In the data rows, the value 128 means zero.
What is the hidden score of each row? Scores go from 0 to 30, and 15 is about the middle. The score is a weighted sum of the row's numbers plus the product of two more (or one squared), each taken from its middle value.
[131 104 169 129 102 122 106  81 145 188 134 145 123 136 132 132 152 197
 100 111 161 156 124 107] -> 14
[158 209  71 105 196 111 186 136 126 176 206  78 120 157 117 224 102 117
 162 182  98   0  22 101] -> 22
[186 135  85 138 123 104 139 110 112 131 109  39 235 106 104  72 153 127
  58 125 124 116  57  87] -> 6
[124 129  83 102 118  73 137  94 177  90 132 166 149 176 153 152 125 184
 112 143  77  99 142 137] -> 19
[117 151 133 133 133  84 115 166 173 164 121 148 134 118 151 124 115 143
 153 145 160 129  99  75] -> 11
[117 153 133 163 100  83 195 144 173  96 109  74 180 130 112 138 203 143
 118  96  84 157 154 152] -> 20
[ 35  88  88  52  88  54 138 247 168 195 174 144 183  81 255 141 105  97
 193 209 179  42 138  72] -> 13
[ 90 172  88 156 150  84 147 157 142 174 119 202 186 157 119 167 148 183
 153 127  85 140 159 118] -> 21
[118 121 106 182 152  95 114 155 129 161 127 100 169 172 115 133 153 131
 150 114 151 172 130 110] -> 15
[109 119 133 129 193 135  92 126 119  97 139 117 121 162 127  94 118 119
 107 114 137 143 149 140] -> 14
[ 89  77 140 106  65  19 140 166 173 114 172 106 132  36 255 164 183   0
 145 227 118  32 128  53] -> 7
[123 107 111 169 227 174 189 109 104  98 184 102 114 128 108  61 101 146
  67 133  68 152 143 167] -> 25
[166 133 139 149 111 152 127 164 106 199 141 209 142 110 111 146  80 120
 124 112 117 118 137 129] -> 18
[139 151 185  96  65 119  73 177 126 153 131 122 104  31 171 107 123  77
  90 120 174 177 146  91] -> 6
[150  60 149 190 171  98  60 162 119 104 162 170 120 175  88 151 104  92
 138  92  86  99 134 178] -> 13
[205 179 186 124  74 190 167 139 156  75 140 149 101  88 113 104 124  35
 119 111  97 128  70  92] -> 16
[ 63 104 125 135 237 184 117 100 128 110 140 164 109 139  56 135 101 150
 108 115 125 142 165 155] -> 16
[153 153  80 183 114 129  96 126 162  72 175  99 148  79 104  86 210 100
  95 115  87  81  61  80] -> 13
[ 88 103 105 161 163 120 138 159 130 172  95 116 154 161  72  84 144 154
 206 155 159 160  96 121] -> 17
[123 138 138 161 186  79 146 144 112 139 149 142  96 161 116 140 151 163
 135 177 110  84 122 192] -> 14
[140 121 121 139  34 136  92 108  89  81 150 128 157 140 117 116 155  97
 108  98 101 110 129  74] -> 12
[169 132 130 166 156 103 188 133 101 157 152 107  46 147 106 132 113 211
 132 131  85 131  83 136] -> 11
[ 70 209 145 152  94 128  85 135 145 128  46 102  28  96  91 136 180 116
 106  80 189 107  80 188] -> 9
[102 110 134 120 149 159 106 145 119 165  74 133 133 186  98 124 165 114
 128 128 164 161  95 131] -> 13
[ 96 148 186 121 130 103 150 118 150 126 132 155 113 157 127 135 108 114
 146 144 124 129 136 164] -> 18
[225 144 123 122 141 123 161  68 158  61 114 109 186 136 119  81 166 125
  90 117 110 143 177 110] -> 21
[135 179  73 147 133  98  74 162 131 122 114 128 168 255  84 120 116 141
 110 110  88 148 114 105] -> 17
[105 191 223  89  92 159  60 142 104 115 123 165 104  79  96 208 162  51
 107  74 161  47 108 136] -> 13
[195 131 130 134 143 135 121 102 121 135 146 169 136 184 113 171  78 151
  98 132 103 155 137 155] -> 20
[ 90 124 160  98 110 143  61 179 108 183  82 179 102 105 112 174 115 130
 122 122 164 133 123 123] -> 9
[102 191  61 152  71 154 113 203 141 151 150 132 173  77 136  97 130 144
 143 124 175 177  57  90] -> 16
[121 163 120 114 110 107 123  82 112 114 138 113  92 124  93 133 210 101
 117  93 134 114  99  94] -> 10
[163 115 161  99 128 159 122  93 130 110 126  90 126  82  88  98 111  76
  84  90 132 157 166 140] -> 19
[141 146 143 164 152  95 121 101 130 105 129 102  85 143 105 148 160 117
 124 111 129  40 140 148] -> 12
[131  96  97 155 150  65 199 105 138 166 139 119 152 196 116 129 220 211
 154 128  94 131 173 181] -> 21
[184 128 103 140 155 111 159 166 128 153 139 215 193 167  88 155  78 121
 120 144  60 115 110 155] -> 25
[132  92 111 126 156 123 179  81 137 122 130  97 154 165 146 145 138 169
 133 164  97 114 146 218] -> 29
[136 184  76 128 143  79 122 145 163 173 110 156 237  90 121  98 109 156
 142 130 132 153 133 160] -> 25
[144 148 100 127 140 118 160  75 156 150  83 114 103 122 173 170 109 152
 122 195 174 169 238  10] -> 4
[158 132  83 193 108  99 188 125 112 162 131 144 180 189  81  94 159 178
 141 113 111 134  91 178] -> 24
[163  90 108 125 168 171 137  90 159  94 148  88 124   6 122  82 105  51
  41 105  50 130 192 135] -> 26
[175 136  90 177 137 138 111 154 112 151 134 163 126 149  36 184  80 138
 133 137 121 147 126 121] -> 15
[103 105 103 187 149 130  93 122 147 124 108 100 147 198  74 144 170 137
 149 129 192 135 127 105] -> 13
[131 106 193 104  63  44  61 178  81 157 158 197 120  89 182 229 130  63
 142 185 210  77 156 144] -> 1
[142  84 122 120 100 125 103 154 108 146 177 173 133 121 120 150  94 115
 120 124 168  96 113 169] -> 19
[106 228 150 187 102 118 155 131 161 189 111  26  53 113 137 178 185 123
 141 148 202 119  50  90] -> 8
[ 95 124 160 203 131 137 155 116 159  39 115  72  97 175  75 141 170 183
 128  96 136 113 104 113] -> 10
[121 163  76 133 133 126  32 215 106 161  73 139 192 137  89 130 112  93
 125 137 149 225 127 149] -> 15
[225 147 108 194 165 106 152 139 130  88 157 184 184 134  88 151 115  66
 110 102   1 131 154 127] -> 21
[161 115 140 108  98 139 124 198 100 160 119  82 171  87 101  29 133 121
 134 122 127 160 139 137] -> 12
[170  79 161 142 131 159 147 111  90 146 142  95 100 150 160  71 120 158
 136  55 105 107 111  99] -> 10
[129 158  73 147 155  74 103  89  78  87 183 123  76  83 120  79 137 145
 112  93  72 137 143 143] -> 1
[255 179 164 166 124 193 182  90 154  55 146 157  41 120  85  94 118  66
 112 100  65  74  60 100] -> 15
[ 99 212 138 102  78 151  83  97 133 111  71 111  45  69 145 155 142  84
 126  96 164 111 100 198] -> 15
[126 164 116 125 137  92 121 131 172 117 111 115 219 123  95 104 145 117
 127 139 146 139 133 137] -> 23
[ 99 190  87  89 121 107  77 162 127 141 123 140 211  71 125  79 151 125
  83 120 141 163 200 111] -> 14
[113 147 114 124 169 105 122 193 131 169 124 177 118 136 133 180  96 175
 140 167 119 157  91 170] -> 16
[125 156 153 119  68 116 102 131 106 127  94 125 167  87 110 131 171  79
 111 104 151 195 127 139] -> 15
[126  95 143  84 191 172 118 100 102 119 131 101  95 119 116  91  75 141
 115 181 116 162 180  38] -> 7
[ 74 101 135  92 137 130 113 171 131 185 143 125 154 142 158 129 109 180
 186 197 193 162  89  90] -> 15
[130 103 151 117 132 181 129 103 123 118 117  91 107 139  90  91 143 105
  90 123 132 167 168 140] -> 16
[198  80 200  98 144 151 211 130  14 192 155 100 111 134 165  16  70 191
 151 103  66  77 149 104] -> 10
[ 33 140  73 111 159 117  65 201 112 180 116 112 152 175 133 142 129 166
 152 158 159 185  97 104] -> 12
[239 217 140 121  95 204 169 168 178 129 175 221  79 127 157 108  95  73
 122 119 101 148  86  65] -> 13
[101 122  89  93 129 115  94 148  76 156 101 129 195 132 142  84 142 137
 166 166 147 161 124 140] -> 16
[238 192 112 157 127 143 187 175 168 107 187 189  58 152 159 151  98 127
 119 139  79  73  80 113] -> 14
[134 104 163 144 160 112 132 107 116 141 121 133 168 133 134 116 124 142
 118 129 122 124 140 136] -> 19
[165 131 149 137  82 105 123 147 144  96 100 127 168 124  93  99 170  83
  89 123 103 126 111 125] -> 12
[ 72 105  90 151 141 127 100 152 150 129 108 111 109 156 157 116 175 104
 144 117 146 109 132  85] -> 7
[150 104 129 121 178 145 105  71 104  41 109 104  83 120 115  53 109 114
  85  91 124 158 188 145] -> 17
[204 147 167 165  99 213  90  69 140  81 144 184 106 123  59 131 121  58
  68  50 111 141 184 166] -> 20
[112  79 105 127 177 118 122 153 115 133 139 157 192 104 138 102 117 111
 158 131 146 141 120 120] -> 19
[133 132 152 100 115 153 110 181 129  84 120 139 125  80 117 121 139  88
  97  97 135 159 149 116] -> 11
[162 135 131 144 154 133 129  92 137 102 121 115 109 180 118 160 149  88
 127 109 133  91 111 123] -> 16
[ 73  84 151  58  85 143  71 103 161 123  55 158  81 122 214 139 190 104
 145 156 160 145 208 128] -> 7
[158 108 145 158 111 120 152  28 166  44  84  96 122 176 138 109 193 103
  66 128  83 136 198  61] -> 9
[123  34 113 112 162 109 118 100 148 155 130 120 124 145 153 108 121 162
 142 150 133 143 105 143] -> 18
[ 79 166 112 171 169 135 174 142 175 108 119 110 133 211  81 159 155 134
 130 134 158 110  80 154] -> 22
[101 181 146 120 116 184 109 129  93 147 117 144 111 116  94 146 137 139
 127 135 159 149  86 171] -> 16
[104 176 111 125 167 112 134 130  94 168  93 135 158 125 152 156 132 150
 186 176 129  86 104 165] -> 19
[130 137 125 146  87 160 112  41 138  77  26  81  65 163 192 137 126 103
 141 140 143 134 212  95] -> 12
[130 104 129 111 123  84 116 137 147 152  94 125  97 126 153 162 139 165
 151 174 180 142  90  86] -> 6
[156 123  87 171 127 120 127 124 103 102 164 124 150 146 114 170 165 153
 126 113 110 123 132 144] -> 14
[232 248 255 112 162 172 161  58 130 109 185  87  42 196 128 190 150  23
 147 118  60   0  75  87] -> 16
[124 193 104 207 131 139 135 148 150 104 124  91 161  98 116  80 153 149
  81 135 119 136  94  88] -> 16
[ 96 137 139 157 139 147 133 111 147 155 105  85 127  12 101 121 141 110
 169 159 142 122 111 121] -> 17
[141 152  86  90 104 106 134 145 127 172 109  45 255  66 124  78 158 160
  88 153 126 113  71 111] -> 2
[ 99 119 118  81 113 201 174 132  60 146  76 117 139  84 105 105  79 110
 130 144 194 214 101 116] -> 17
[126 110 131 139  70 104 156 128  37 170 117 102 139 120 142  88 120 185
 160 163 128 157  93 128] -> 12
[101 114  83 170 139  78 228 206 102 194 145 127 135 167  97 133 170 247
 150 142 118 144 113 143] -> 19
[140 118 140 103  80 134  75 140 131 169 119 120  87 115 134  48 127 115
 144 137 179 204  89 128] -> 11
[102 116 132 139 163 103 131 120 119 131 122 131 144 157 120 153 157 128
 110 166 144 150 152 158] -> 16
[ 96 147 121 138 138 144 117 143 137 147 138 137 131 152  96 151 148 109
 140 146 184 143 102 110] -> 15
[173 106 189 210 113 133  96 114 139  44 166 149 123 101  79 116 179  43
  74  85 102  80 126 193] -> 20
[104 128 179 113 115 156 137 112  81 155 108 113 128 105 154  86 126 237
 127 113 127 121 193 198] -> 17
[140  84 157 101  86 125  87 120 116  94 130 197 118 111 130 117 122 103
  94  89 140  99 103 217] -> 22
[ 83 114  99 235 171 108 108 143 127 149  94 115 121 209  91 145 157 152
 171 150 111 149 122 116] -> 11
[169 165  40 157  82  89 142 158 110 106 128 111 238 136  71 127 184 169
 119 129 102 118 132 105] -> 16
[127 166 111 124 154 138 190  83 191 153  43  82 115 122 156 155  93 167
 206 207 132 180 180  19] -> 8
[ 90 113 164 111 125  72 125 182 114 201  90 149 105 113 151 135 110 181
 167 147 175 170  89 127] -> 11
[ 94 125 104  87 159  86 154  63 230  97  84  82 115 143 168 139 101 127
 174 160  77 112 179  99] -> 16
[ 87 113 102 158 115 102 166 141  96 149 123 125 115 138 130  94 119 176
 135  79 106 119 114 140] -> 14
[137   0 120  26   0 157 140  79  90   0 255 119 142 197 156 166 172 133
 125  26 112  15 130 207] -> 24
[255 197 144 154 159 209 179 152 141  98 168 150  99 136 107  94  75 112
  92 139  30 132 108 138] -> 22
[136  99 123  87 136 116 134  94 213 112  82  77 143 131 185  98 132 114
 108 158 141 126 185  92] -> 14
[118 199 109 101 105 123 104 113 143  95 113 176 162 157 128 133 118 119
 133 124 135 148 159 117] -> 15
[134 123 137 160 147  84 143  97 149  99 142 141 149 129 126 129 140 112
 134 134 116  74 141 143] -> 19
[113  93 150 139 160  79 104 123  91 140 171 205  91 157  50 108 167 114
 100  86 110 123 160 230] -> 18
[ 87 140 153 104 102 151 121 133  85 174 120 118 130  88 101  94 131 142
 148 118 150 157 101 144] -> 17
[116 145  94 172 175  94  98 111 159 150 167 115 110 155   0 131 138 154
 129 175 141 112 161 153] -> 19
[ 82  95 132 177 165 131 123 128 127 150 109 101 140 206  99 166 150 133
 168 134 169  86 109 152] -> 19
[107 118 148 178 150 126 105 110 149  95 111 106 126 186  91 101 170  77
 129 128 108 127 161  67] -> 10
[ 59  94 133 154 150 118 102 122  89 160  89 122 116 174 100 115 149 166
 173 131 156 154 104 108] -> 10
[151 195  81 223  94 143 150 140 151  88 139  73 131 122 113 100 131 142
 112 138 120  99  75  76] -> 15
[155 140 122 104 126  20 138 192 124 177 104 204 145 108 157 118  72 194
 161 161 165 185 122 104] -> 9
[111  88 113 136 104 102  72 145 139 157 122 101 171 165 160 143 162  91
 143 140 186 172 125  81] -> 12
[119 168  95 117 113 127 121 187 140 103 105 163 161 120 115 152 126 129
 122 140 141 121 150  98] -> 12
[116 156 187  69 121 178 101  76 130 129  28  99 129  82 171 126 134  89
 106 148 204 177 142  61] -> 13
[ 88 151 118 122 194 138 112 129 150 105 126  97 132 158  87 126 197  60
 111 109 133  90 118  81] -> 12
[ 44 129 138  33 114 164  49 112 165 126  16 119 159 159 197  99  92 152
 166 193 190 208 181 130] -> 20
[142 187 141 222 109 128 153  74 159 142 107  37   0 113 108 137 194 101
 100 129 166  67  86 120] -> 7
[126 100 117 178 146  77 186 158 158 119 183  64 136 109 204  86 124 114
 207 186  56  25  96  70] -> 14
[143  89 145  75 123 183 129 172  64 164 122 145 127  92 158 131 103 152
 179 137 145 141 255 112] -> 6
[ 95 155  47  37 109 124 101  94 203 110  71 132  80 136 168 144 137 116
 144 179 156 143 187 134] -> 14
[ 99 122 120  74 151 127 150 109 185 105  15 125 143 173 206 130  80 198
 164 199 202 172 166  85] -> 21
[172 166 174  82 105 187 136 147 128 106 143 143 119 101 138  52 132 149
 122 108 164 157 133 255] -> 28
[105 203 161  85 141 146 150 138 142 167 160 129  69 143 165 169  54  93
 150 150 161  64  80 114] -> 16
[166  78 152 125  69 169 122 128  71 140 118 120 120 104 137  76 106 132
 112  81  78 123 139  96] -> 8
[187 106 116  76  44 222 167  68 134  38 247  52 119 185 106 200 145 159
  89   0  91  64 134 149] -> 26
[195 187 146 126 110 175 169 168 124 129 163 187 104 111 115 116  75 109
 121 124  94 153  89 103] -> 15
[155 154 186 147  97 164 165 108  89 125  70  99 125  64 139  54 130 142
 147 114 102 124 130 128] -> 13
[193 144  70 186 141 130  69 195  91  78 141 203 190 156  58 161 102 132
 134 120  64 125 130 100] -> 11
[111 139 150  71 125 188  92 115 101 133 163 118 169  97 134 107 101 106
  96 133 182 193 145  98] -> 17
[102 130  82  96 135  96 131 168 110 152 136 179 187 116 146 153 146 224
 118 149 153 149 124 128] -> 15
[ 72  78  93 200 160 135 120 141 149 139 104  87 146 177  71  95 149 114
 161 156 148 105  98  59] -> 11
[ 89 206 174 108  59 177  92 115 118 141  77 118  64   8 148 130 136 129
 117 132 238 183  86 129] -> 10
[161 124 162 138 146  98 145 111  88 135 160 102 127 141 128  57 149 125
 119  46  77 112 149 132] -> 15
[160 109 132 108 101  92 101 148 135 156 144 196 132 116 175 191 105  94
  96 175 133 141 149 138] -> 15
[106  80 177  83 101  83 138 124  78 137 146 127 131 119 112 157 174 148
 138  44 139 125 144 185] -> 20
[164 154  88 182 139  93 118 119 145 102 125 142 177 142  93 107 175 158
 144  87  90 127 103 117] -> 16
[142 128 163  73 114 102 133 187 146 150 137 221 137  79 214 225 112  65
 120 196 186 144 184 118] -> 12
[124 136 116 149 159 163 106 101  93  35 142 102 178  79 145  73 114  67
  90  93  56 151 158 126] -> 22
[198  66  82 132 154  23 172 141 101 187 194 166  89 144 163 227 126 137
  93 194  83 101 163 196] -> 15
[156  76 121 176 113 139  80 169  66 160 127 150  96 146 136 167  64 154
 107 161 122 119  97 111] -> 7
[163 141 130 157 182 122 116 112 164 113 158 115  93 171 113 168 162 128
 110 131 103  75 145 189] -> 20
[137  84 195 144  87 154  68  98  80  83 112 143  99  95  76 108 110  47
 111  78 123 112 121 235] -> 19
[116  81 122 133 110  55 183 113  66  96 149 146 157 223 123 175 170 175
 138  81 112 104 131 175] -> 17
[119  87 115 170 162 107 136 134 162 159 163  99  91 164 107 182  95 172
 145 168 135 106  96 155] -> 19
[132 108  80 113 146  95  78 135 139 142 136 156  99 131 136 125 141  94
 188 131  87 112 135 137] -> 13
[155 134  82 128 176 189 161  60 122  35 141  81 139  66  98  76 153  83
  72  75  50 111 182 117] -> 25
[120 153 154 146 130 102 139 116 140 105 130 137 128 108 192 179 135 121
 117 144 125 112 161 100] -> 11
[117 143 144 121 140 158 106 105 137 109 104 122 137 135 102 148 103 118
 115 128 162 133 140 110] -> 17
[120  84 134  46  44 183  77 101  86  78 137 145 108 142 121 193 145 111
  81  27 169 148 159 115] -> 10
[247 201 255 179 142 185 220 141 118 120 165 181  59 133 141  79  89  95
 151 102  31  92 125 128] -> 13
[140  47 165  58 113 168 118 158  72 154 148 121 151 136  92 103  87 138
 118 105 141 130 136  89] -> 14
[136 117 161 131 103 164 145 108  65 155 103 115 119 124 111 126 132 159
 159 104 104 143  97 142] -> 15
[173 101 188 123  96 164 168 127  39 156 117  69 101 112 171  50 152 168
 147 118 102  94 132 127] -> 7
[ 56 112 103  95 169 133 115 100 227 126  49 114 112 150 164 138  92 128
 162 204 143 148 170  58] -> 13
[107  63 158  83  89  79 107 169 128 183 152 212 159 102 192 167 139 101
  95 135 179 126 111  99] -> 13
[ 75 109 131 134 115 129 146 192 120 155 111 131 175 106 222 128 101 116
 141 121 159 133  74 123] -> 20
[117 134 103 103 175 166  95 124 114 117 154 180 118  87  72 107 111 126
  91 136 105 166 124 117] -> 14
[137 106 165 112 105 206  61 115 118  71 134 131 149  89 123  98 128  78
  76  77 186 180 148 142] -> 22
[193  87 139 115 126 138 129 108  22 129 147  22 117 121 133  87  91 125
 137  89  85 104 165  80] -> 7
[131 115 130  76 108 135 156 157  64 169 125 143 103 100 158  88  43 163
 109  98 134 147  87  82] -> 9
[156 179 142 147 152 115 171 105 145 115 180 164 115 171 139 155 129 140
 119 132  65 137 101 123] -> 17
[112  91 115 128 189 133 127 139 113 144 170 141 113 120 150 111  67 147
 102 127 142 137 151  89] -> 12
[158 151 134 139 176  85 181 108 154 162 170 107  76 176 203 198 107 142
 167 220  77  56  69  99] -> 15
[119 179 176  65  88 160 121 125 124 121  87 143 166  89 142 100 110 135
 131 145 142 169 140 141] -> 19
[154 164 100 120 162 122 138 116 127  73 169 123 130  74 111  95 154  92
  88  75  33 138 165 148] -> 17
[126  85  86 104 151  73 115  43 127  89  69 142 112 154 151 141 161 132
 143 115 146 122 207 161] -> 14
[170 153 121 174 135  75 124 121 149 104 141 134  71  84 134 170 155 150
  72 149 122 134  99  92] -> 6
[ 78 173 156 131  98 163 119  96 130 124  72 126  33  98 149 143 136 135
 122 145 148 100  92 207] -> 17
[  0 132 143 106 118 151  95  65 208  54  68 102 133 165 153 102 138  72
 118 139 133 135 194 115] -> 20
[145 136 111  66 106 177 186 109 137 100 173  83 137 165 147 140 110 189
 130  89 114  72 128 125] -> 21
[166  90 160 146 108  88 113 104 171  86 117 102  60 117 115 148 221  94
 123 114 137 114 149 106] -> 5
[ 95 102 137  59 112  93  81 218  84 183 149 209 171 107 170 222  51 106
 138 174 193 113 122 144] -> 15
[153  63 151  66  94 162 128 153  68 165 132 172 140  99 149 122  70 144
 108  95 152 152 109  81] -> 11
[133  92 146 108 185 141 113  86 120 129 158 128 109 118 112 127  94 134
 112 147 124 147 154 119] -> 15
[ 86 112 114 145 179 102 166 132 129 164 131 128 122 126 145 125  88 119
 153 165 130 129  99 131] -> 18
[ 88 166 104 123 194 198 110 140  81 118 125 126 129  74 109 153  54 101
  89 113 161 183 150 162] -> 18
[132 142  83 188 110 113 108 152  92 100 173 120 154  90 122 133 186 125
  90 128 100 140  95  62] -> 7
[103 144 146  80  97 208  75  78  75  98 111 109 143  48 133 102 101  56
  98  83 155 177 185 139] -> 18
[ 66 129 145 133 111  97  72 110 105 148 137 138 158  41 128 101 157 104
 128 104 154 165 103 153] -> 16
[103 121 255 109  86 140 139 124 120 130 126 132 111 125 132 120 142 104
 153 126 132 124 163 128] -> 15
[147 192 100 135 152 184 149 173 161 159 163 181 134 144  77 156 108 178
 159 205 113 171 129 130] -> 19
[121 116 154 124  73 161  58 172  28 162 106 194 119  66 136 151  28 107
 123  82 184 121 107 140] -> 7
[255  86 166   0   0 255 253 106 124  32 255  90 103 233 107 185 100 131
  19   0  79  62 194 149] -> 25
[ 88  55 190  59  83 163  28  85 167  86  32 109 126 129 159  74 120  90
 189 147 167 163 122 137] -> 17
[118 129 122  48  82 121 114 101 160  94  49 137 121 110 225 169 138  84
 135 144 203 148 209 107] -> 16
[ 72 192  98 116  82 126  87 170 107 151 100 193 217 101 113 131 121 177
 132 136 183 197  79 166] -> 21
[148 150 154 132  80 101 176  75 113  96 134  94 138 126  74 117 228 102
 100  83 126 150 187 193] -> 20
[153 103 131 140 103 171 147  94 100 152 125 132 154 184 169  65  81 165
 128  74  89 137 116  99] -> 17
[141 162  85 166 170 110 140  95 168  87 138 135 149 142  89 128 152 156
 173  96 107 120 133 125] -> 18
[122 128 157  82 111 148 116  57 193  69  27 108 107 148 156  65 147  67
 121 132 139 135 191 119] -> 16
[126  84 150 174 149  52 105 138 111 147 145 193  81 173 132 117 106 132
 149  98 116 105 120 199] -> 12
[123 138 106 104 169 130 165  94 104 106 143 143 109 102 129 125  87 101
  98 108 134 151 170 145] -> 16
[136  48 126 178 161 111  79 126 101  98 125 125 114 152  89 124  97  82
 157  93 113 110 128 192] -> 16
[ 95  77 127  85 184 203  99  80 139 105 104  90 116  72 144  91  94 132
  61 149 147 187 220  98] -> 25
[ 39  37 138  84  85  19 143 255 185 206 174 163 180  18 255 192 124  71
 194 255 148  34 126  46] -> 10
[102 177 145  90 107 143  62 155 123 177  88 160 151 132 123 126 173  80
 201 162 184 189 128  97] -> 12
[133 130 153 131 137 183  50  77 120  67 120 113 120  92 108 104  93  57
  94  80 130 159 187 115] -> 15
[137 157  86 182 170 103 124 114 175 130 112 167  22 169 150 181 135 181
 143 150 131  84  97 172] -> 11
[ 92 195  98 130 122 100 108 147 147 146 115 202 168 105 117 106 143 147
 135 120  88 165  86 104] -> 18
[162  77 183 164 109 155 210  81  69 126 109  69 142 145 114  57 136 134
 126  90  36 113 120  98] -> 12
[113 196 114 162 127 133 149 107 152 126 118 154  43  93 127 123 126 130
 164 143 137 161 113 170] -> 9
[ 72 161 123  95  98 145  87 127 129 142  98 144  90 109 116 154 117 141
 152 117 187 120 121 188] -> 15
[139 156 144  99 141 150 121  82 118  72 143  96 133 123 127 126 141 124
 100 108  38 135 165 103] -> 14
[109 134 129 177 132 113 140 175 159 157 153 127 112 118 148 110 101 131
 179 151 169 142  41  73] -> 12
[ 88 134 128  88 121 166  60  64 141  73   0  83 117 106 182  86 129 109
 117 150 190 128 160 114] -> 27
[142 140 150 104 126 171  71 167  89 197  92 204 118  93 135 115  55 132
 114 116 126 179  59 141] -> 15
[148 160  61 120 178 145 130  87 100  81 154 116 146  99  92 110 126  92
  58 107  60 132 164 134] -> 20
[116 177 166 143 177  94 106 100 161 118 148 115  86 148 123 189 136  54
 145 148 146  59  68 196] -> 21
[ 44 124  55 155 166 121 128 211 148 174 146 105 165 161 120 154 138 159
 165 196 182 134  71 112] -> 17
[111  65 138 138 140 151 102 147 123 173  93 108 154 203  94 138 144 141
 191 140 152 211 116 108] -> 17
[136 162  87 197 115 145 110 132 144 127 176 117 156 117 102  87 211 125
 118  84 161 113 123  72] -> 12
[ 49 170 103 158 166 143 144 139 143 135  84 120   9  97 130 156  58 161
  99 172 172 129 149 161] -> 10
[126   0 209 124  95 104 104 120  73 107 134 201  77 116 117  93 161  93
 113  82 118 138 148 214] -> 11
[163 203 163 122 163 132 156  85 140 160 146 123  90 174 146 194 156 134
 132 172 129  91 109 118] -> 15
[163 102 155 128 122 152 146 100  67 113 122  89  93 129 128  77 101 117
 135  77  87 134 162 129] -> 11
[ 84 130 145 139 135 136  57 185 136 154  82 102 136 187 127 143 146  78
 172 129 176 170 124 107] -> 11
[190  93 203  38  53 218 160  94  35 132 174  50  79  84 153   0 110 121
 129  55  73 101 117 148] -> 13
[161  57 126 137 138  43 152 141 130 141 158 179 106 135 178 255 134 156
 142 172 121  63 159 128] -> 10
[126  81 101 102 155 102 146  86 183 128  88 117 157 197 157 131 110 187
 155 185 140 154 182  77] -> 14
[142  83  78  62  29 231 143 127 151  37 246  66 100 225 129 149 136 114
 176  12  55   0  93 164] -> 27
[ 89  95  89 127 148  89 103 144 138 143 102 128 139 206 120 126 166 141
 142 140 135 152 137  95] -> 11
[ 80 151 193 104 147 198 114  79  82 115 124 139  93  55 105 119  88  40
  84 114 143 150 177  81] -> 8
[ 58 140  98 172 146 129 121 165 123 133  94  95 156 129 104 145 178 120
 103 151 131  89 100 106] -> 12
[135 149 110 126 136 126 181  79 137  89 109 127 148 117 118 134 162 119
 105  88  77 112 162 126] -> 17
[145 136  55 169 164 124 166  89 132  72 155 120 136  95  94  60 132 125
 101 108  37 132 140 169] -> 23
[116  99 115 108 181  36 171 103 174 172  57  85 128 213 179 146  70 222
 165 221 171 158 158  26] -> 5
[172 143 146 105  84 117 153 114  68 129 122  95 174 118 110  52 120  90
 108 117  98 126 179 118] -> 15
[ 86 130 140  90  88 110 163 160  70 179 106 155 220 143  97  94 141 184
 160  55 164 164 163 198] -> 28
[108 186 113 159 156 111 107 157 172 137 117 142  76 127 148 142 140 136
 175 149 153 130  95 138] -> 10
[139 174 116 180 134  78 121  85 176  46 116 178 155 176  87 161 151 101
 102  57  41  95 193 179] -> 21
[137 118 142 118 163 137  70 151  70 175 164 105 124 114 159  72 116 195
 151 147 106 110 218 143] -> 8
[ 95 123  88  95 134 130 148  80 156 152  56  88 120 147 153 141 122 167
 152 176 142 184 189  89] -> 11
[107 153 170 116 102 167 142  26 173  80  70  63 106 107 149 144 165  36
 118 136 158 155 157  26] -> 11
[ 94  69 140  73 156 170 147 148  89 153 165 124 127  92 156  84  95 145
  87 155 101 150 158 120] -> 16
[169 118  41 169 169 104 132  89 154  91 152 131 172 143 107 128 165 126
 121 109  93  96 145 124] -> 20
[ 81 100 235 155 124  79 109 142 129 157 131 117 101 165 154 148  95 148
 151 168 164 149 101 146] -> 11
[178 163 148  85  57 220 134 191  76 163 101 194 139  70  90  92   1  81
  89 101 133 177 103 132] -> 19
[165 125 168 126  96 170 100 164 107 131 118 207 143 125  93 145 109  99
  94  80  95 161 149 139] -> 17
[166 106 128 141 154 139  59 119 137  89  81  89 142 189  59 135 196  48
  91 105 132 167 130 104] -> 10
[115 123 138 182 169 139 143 160 184 118 135 114 109 138  95 199 144 129
 149 131 136  86 100 149] -> 19
[209  93 175 150 116 144  81 145  89  92 125 175 142 106 108 161 103  66
 116 122 110 130 112 133] -> 14
[127 104 141 147 157 130 190 181  96 170 152 131 128 132 117  95  92 223
 130 149  92 108  87 148] -> 17
[111 176 103 118 167 101 163 130 186 126 142 133 114 144 155 116 122 177
 178 125  93 120 100 116] -> 17
[ 93 103 107 112  61 108 128 208 158 129 152 108 123  32 255 106 131  64
 163 184 135  41 145  57] -> 8
[118 132 148 102  71 158 132 220 135 127 146 121 125  95 226  78 104  80
 205 166 138  82  88  73] -> 11
